[146  64 223 112 153 174 123 104  19 100 173 116 102 141 104 124] 0 1
[142 139 137 148 109 152 225 117  82 138 156 175 156 163 215 140] 2 3
[158 131 180 161 187 125 107 231 138 176 161 148  30 132  56 197] 4 1
[128 106 196  94 161 172 122  98  45 123 171 136 123 155  80 151] 0 1
[157  81 183 109 157 152 123 119  57 121 188 111 104 119  82 133] 0 1
[137  94 156 116 173 159 127  91  61 113 163 129 145 136  77 148] 0 1
[190  95 170 121 157 171 125 130  47 129 187 117 102 120  90 130] 1 0
[157  43 207 109 191 165 130  62   7 108 205 125 106 152  57 122] 0 1
[107 105 172 137 143 161 145 155 105 101 106 159 195 149 107 112] 5 6
[122  62 115  85 114 190 184 117  44 104 131 132 213 105 162  71] 2 5
[101 101 158 120 180 149 124 134 110 118 117 146 136 123  94 133] 0 6
[120 151 179 170 139 175 141  98  95  98 163 165 117 228 150 144] 3 0
[124 107 171 162 154 184 149 138 125  94 134 188 139 220 143 116] 3 5
[158  60 161 120 147 158 112 134  65 135 152 103 131 121 105 141] 1 5
[ 96 143 150 207 190 124 134 171 175 152 141 178  60 205 108 155] 3 4
[100  98 138 118 153 170 136 176 115 115  97 174 180 142 105  99] 5 6
[174 105 204 137 187 113 115 255 118 153 202 122  28 124  42 188] 1 4
[144 125 168 134 177 146 135 203 130  98  69 162 205 138 101 155] 6 5
[211 136 193 112 204 112 121 177 123 184 132 123 103 144  73 199] 1 6
[ 79  89 147 129 154 179 122 166 106  67  99 153 195 141  86  99] 5 6
[ 92  99 142 136 127 177 132 162 123  83  97 151 208 147  99 107] 5 6
[159 120 190 154 177 134 122 194 106 164 173 118  42 142  68 225] 1 4
[174  55 187 106 138 161 136 151  57 113 170 107 112 129  68 122] 1 5
[109  73 205 100 166 167 134  98  52 112 178 123 126 152  88 133] 0 1
[176 143 205 199 151 123 151 151  92 168 170 165  42 197 134 167] 3 1
[158 119 113 107 135 192 189 127  94 151 156 169 150 144 196 111] 2 3
[115 151 165 113 154 149 114 192 136 107 100 184 165 132  75 132] 6 5
[123  84 194 137 163 190 127 124  53 143 146 119 134 144  91 127] 0 1
[152 111 171 175 189 140 103 248 124 151 197 100  57 135  51 205] 4 1
[ 83  53 188 108 142 222 165  81  29  44 168 136 173 134 104  75] 0 5
[108  97 164 158 167 158 128 107  97 108 164 153 112 153  92 141] 0 4
[ 86 110 194 198 165 162 178 147 110  54 135 176 134 223 166 113] 3 5
[142 188 175 214 179  96 146 163 194 136  98 198 121 208 147 185] 3 6
[167 111 166 145 170 149 123 224 100 134 166 118  39 129  78 194] 1 4
[102  71 145 133 167 153 131 148 134 108 110 157 173 120  96  93] 5 6
[151  99 168 105 148 156 129 109  66 151 189 126  95 138  90 139] 1 0
[163  83 200 119 166 155 143  88  25 102 188 122 103 136  63 132] 0 1
[109  67 129 109 125 213 194 114  43  87 148  96 222 122 167  66] 5 2
[146  86 211  93 169 149 140 116  36 129 191  92  88 140  79 156] 1 0
[ 89 106 141 149 164 155 115 192 110  98 153 110  97 129 115 131] 4 5
[144 117 127 160 134 177 173 126  94 142 145 151 171 154 188 134] 2 3
[199 150 186 147 168 102 121 193 136 164 158 145 105 117  79 184] 1 6
[188 143 163 143 173 114 116 191 134 157 123 151 127 145  74 185] 6 1
[147 174 163 196 188 114 122 255 205 140  85 161 114 127  84 206] 6 4
[186 160 219 204 182 108 155 159 136 153 170 172  46 226 134 182] 3 1
[186 165 217 186 166 105 147 191 148 159 167 151  43 190 127 210] 3 1
[118 131 150 130 158 142 135 191 133 139 112 150 173 121  90 137] 6 5
[ 97 138 152 147 162 138 113 180 149 126  83 165 185 139 100 141] 6 5
[ 95 116 154 139 152 139 133 164 142 130 105 163 175 122 108 123] 6 5
[ 65  43 183  89 161 218 161  62  55  53 186 130 160 157  98 102] 0 5
[155  86 233 120 159 148 123  94  65  99 176 134 106 141  70 134] 0 1
[101  74 189 132 202 149 109 119  98  86 120 172 194 176  90 137] 0 6
[120  58 124  97 117 195 189 103  65 115 154 113 185 103 160 113] 2 5
[132 110 132 164 194 118 141 240 130 150 184 132  55 152  77 184] 4 1
[152  65 212  88 151 154 119 118  22 122 190 119  99 158  81 155] 0 1
[175 123 211 160 198 130 126 213 116 162 184 106  39 116  40 171] 1 4
[178  97 206 108 179 174 126 134  36 130 181 109 104 157  49 157] 1 0
[165 132 130 159 140 154 190 142 116 126 184 189 115 171 194 135] 3 2
[199 158 179 159 199 102  84 228 164 166 107 148 123 126  77 203] 6 1
[202 184 219 202 171 149 165 213 152 148 153 153  32 217 132 186] 3 1
[ 93 110 175 185 144 217 178 126  83  66 132 151 151 181 163  81] 5 3
[186 126 186 155 179 135 138 223  91 175 175  94  55 139  66 185] 1 4
[216 143 194 142 184 124 124 187 140 147 103 150 116 120  75 208] 6 1
[103 101 145 129 143 177 138 187  98 105 107 138 212 146 106 104] 5 6
[112  75 160 142 143 178 140 148 122 106  75 176 187 146 111  89] 5 6
[122 108 146 151 115 166 153 126 107  79 121 138 135 160 131  90] 5 3
[115 163 151 192 205 110  92 255 225 143 118 176 134 134 113 212] 6 4
[171 137 183 162 177 137 144 139 146 149 161 142  68 219 126 173] 3 1
[106  79 162 123 147 161 158 141  97 106 112 152 182 111  91 107] 5 6
[ 91 118 118 146 153 139 160 197 142 134 151 108 119 122 111 164] 4 2
[165 118 123 107 122 156 177 152  98 167 106 166 221  75 136 138] 2 6
[160  84 219 107 153 164 109 139  36 123 186 102  89 152  52 148] 1 0
[112  74 155 130 143 165 126 178 102  82  92 153 205 129  83  92] 5 6
[171  96 197 163 206 122 107 255 101 165 187  94   0 126  40 204] 1 4
[ 82 106 151 172 130 193 150 125 110  61 132 157 135 177 137  90] 5 3
[123  73 134 127 167 170 141 159 114  83  90 147 194 141 117 100] 5 6
[164  58 193 125 130 164 140 120  70  97 164 104 117 142  96 135] 5 1
[116  36 137  82 114 232 203 108  26  61 147 112 226  96 154  61] 5 2
[136  74 119  82  78 244 189 113   8 109 132 122 232 104 178  81] 2 5
[127  53 126  74 134 194 197 125  67  90 150 127 217 110 163  69] 5 2
[129 103 170 150 158 151 132 176 147 108  99 168 190 128 110 145] 6 5
[119 107 177 178 149 161 161 143 121 100 114 160 120 187 163 108] 3 5
[183  46 220 105 176 147 137 116  52 144 212 104 104 135  62 160] 1 0
[138 117 184 148 172 128 115 192 126 164 161 127  96 128  75 164] 1 4
[ 99 155 141 207 148 118 119 229 180 137 144 150 103 135  98 172] 4 6
[196 140 184 147 172 113 113 184 149 176  99 146  99 144  72 200] 1 6
[180 131 181 143 173 124 129 201 119 151 170 105  54 115  53 180] 1 4
[ 97  88 147 118 162 152 133 167 104  89  93 148 205 138 117  89] 5 6
